(in the rows, 128 means zero)
The rows of M fall into several groups, and each row is roughly a mix of its group's hidden directions.
M, 99 rows:
[[149  93 168 143  88 141  99 126 110 106]
 [175 153 116 112 105 141 109  95 142  92]
 [159 174 163 142  95 133 142 101 138 113]
 [113 108  91 142 152 130 112 158 165  88]
 [118 187 123 115 165 125 128  95 125 104]
 [114 132  94 133 116 173 115 133  75 110]
 [ 87 176 130 137  99 152 146 138 134 158]
 [ 79 167 145 131 123  99 154 116 109 154]
 [143  88  77 117 128 157 142 103 135 152]
 [110 117  94 113 125 111 138 158 107 186]
 [130 123 102 119 164 186 119 136  93 131]
 [109 137 104  87 139 106  82 145 143  97]
 [106 176 120 116 133 101 165 136 168 115]
 [108 110 122  94 123 179 127 156  88 131]
 [137  88 134 153 185 155 112 126 132 111]
 [129 131 145 113  93 124  84 133  96  82]
 [121 106  95 136 151 131 109 166 164  88]
 [153 104 123 126  79 150  97 147  99 102]
 [174 132 113  99 153 162 138 104 113 160]
 [146 102 116 138 170 134 141  96 124  76]
 [114 131 163 159 126 157 168 130 107 169]
 [ 90 159 119  90 135 129 159  85 118 123]
 [104 145 145 133 153  96 133 109  75 158]
 [170 163 106 101 162 109 104 107 125 117]
 [114 107 118 126 115 120 145 104 185 171]
 [133 118 122 147 162  95 115 158 173  96]
 [ 92 128  89 137 143 117 135 130  81 165]
 [124 152 118 115 135 191 108 132 100 100]
 [148 178 139 110 135 120 124 111 178 104]
 [119 102 135 131 177 157 117  83 123 103]
 [131 102 100 158 127 130 101 129 160 181]
 [104 133  99 121 105 187 148 100 115 127]
 [150 155 158 117 155 120  89 103 104  95]
 [155 118 138 104 140 116  86 138  75 150]
 [153  90 136 147 140 102  91 143 162 156]
 [147  85 137 132 152  99  87 130 165 139]
 [126 121 129 153 104 175 131  92 145  85]
 [110 136  94 137 141 182 132 127  82 123]
 [162 157 131 115 162 114 129 126 171  90]
 [112 101 107 124 147 192 124 155 115 136]
 [112 118 136 104 142 110 107 194 126 103]
 [ 94 141 113 164 120 119  94 136 166 164]
 [ 88 114 168 108 135 127 156 111 152  90]
 [168 132 101 113 134 127 100 145  90  86]
 [132  78 115 135 164 138 136 137  92 164]
 [114 154 113 103 137  86 128 176 154 111]
 [139 161 163 123 146 113 117 102  74 139]
 [ 78 125 127 112 142 114 141  99 154 173]
 [120 146 104 121 108  81 140 136 122 183]
 [101 137 111 148 106 160 129 102 169  90]
 [167 133 157 114 151 140 156  99  85 116]
 [101  80 127 130 175 158 112 117 118 112]
 [ 78 144 173 142 137 112 120 165 117 128]
 [157 152  91 127 130 120  98  79 154 124]
 [109 120 108 137 126 138 141  87 167 178]
 [136 166 143 116 102  99 153 161  99 161]
 [163 133 115 123 128 125 106 102 111  65]
 [135 121 120 141  70  72 125 130 128 133]
 [ 96 128 111 103 136 161  91 154  86 120]
 [111 145 122 102 139 153  87 138  74 115]
 [133 131 136 137 181 149 111  76 106 123]
 [172  91 146 120 102 145 100 152 101 141]
 [111 102 176 132 137 135 125 138  78 157]
 [155 158 159 102 143  91 140 152 159 109]
 [ 96 149 103 147  89 123 112  85 100 137]
 [ 81 113 136  97 122 138 164 112 149  92]
 [116 110 117  89 126 178 127 158  92 133]
 [176 123 120 131 135 128  98 160  88  97]
 [149 156 139 111 107 107 171 116 133 176]
 [163 130 126 146 147 105  98 121 167  84]
 [150 182 113 103 114  83 125 119 147 122]
 [126  94  75 110 140 157 112 120 123  92]
 [110 114 136 112 140 164 100 152  74 147]
 [ 68 117 138 105 138 128  96 148 102 109]
 [123 146 113 113 132 180  98 135  88 100]
 [108  90 153 133 145 157 137 153 108 174]
 [114 164 164  83 136 153 152 140 116 104]
 [108 115  93 124 177 126 147 128 176 124]
 [134  84  77 125 115 142 121 117 169 138]
 [125 100 158 115 105 173 109 138  89 106]
 [152 156 137 130 109  97 134  85 111 173]
 [113 130  86 148  76 143 140 151 123 157]
 [126 120  80 102  88 114 120 157 156 111]
 [ 64 142 145 133 109 108 130 121 122  90]
 [139 147  81 133 128 146 150  98 174 111]
 [112 154  74  88 121 129 131 130  93 116]
 [144 104  93 131 120 153 149  90 152 168]
 [118 104 165 130 135  85 108 139 177 137]
 [155  90 123 143 102 147 116 126  80  97]
 [131 129 178 141 125  85 129 122 100 167]
 [170 120 133 133 136 137 106 156  90  82]
 [158 131 143 147  80 115 147 169 145 151]
 [131 130 114 160 153 171 129  81 116 157]
 [ 97  99  98 100  97 134 144 161 146 101]
 [154 167 146 110 132 128 150  80 112 159]
 [145 124 172 173 136 100 139 101 158 122]
 [131 144 114 123 109  63 129 128 168 142]
 [137 140 123 130 187 111  86 126 128  94]
 [ 84 178  96 116 112 117 131 109 138 149]]
One row of each group comes first, with its name. Which group is each row after those in?
[ 90 132  98 133 173 109 158 121 142 160] -> (54)
[187 126 156 119 101 114 155 123 145 104] -> (27)
[121 132 173 169 111 102 158 101 149 135] -> (9)

[ 98 132 172 131 100 127 179 138 150 138] -> (27)
[125 129  59  97 125 120 102 115 140 120] -> (27)
[115  78 111 144 151 121 136 129  77 150] -> (54)
[136 153  95 118 132  92 161 139 169 155] -> (9)
[105  96 157 107 152  85 111 160 133 144] -> (27)
[125 153 165 137  88 137 144 127 179 112] -> (54)
[125 156 124 147 143  66 141 116 149 159] -> (9)
[106 101 112 113 162 126 101 141  73 139] -> (54)
[153 155 140 137 118  94 125  98 168 167] -> (27)
[109 112 139 185 115 161 112 147 157 116] -> (27)
[102 141 147 138 117  72 129  99 103  99] -> (54)
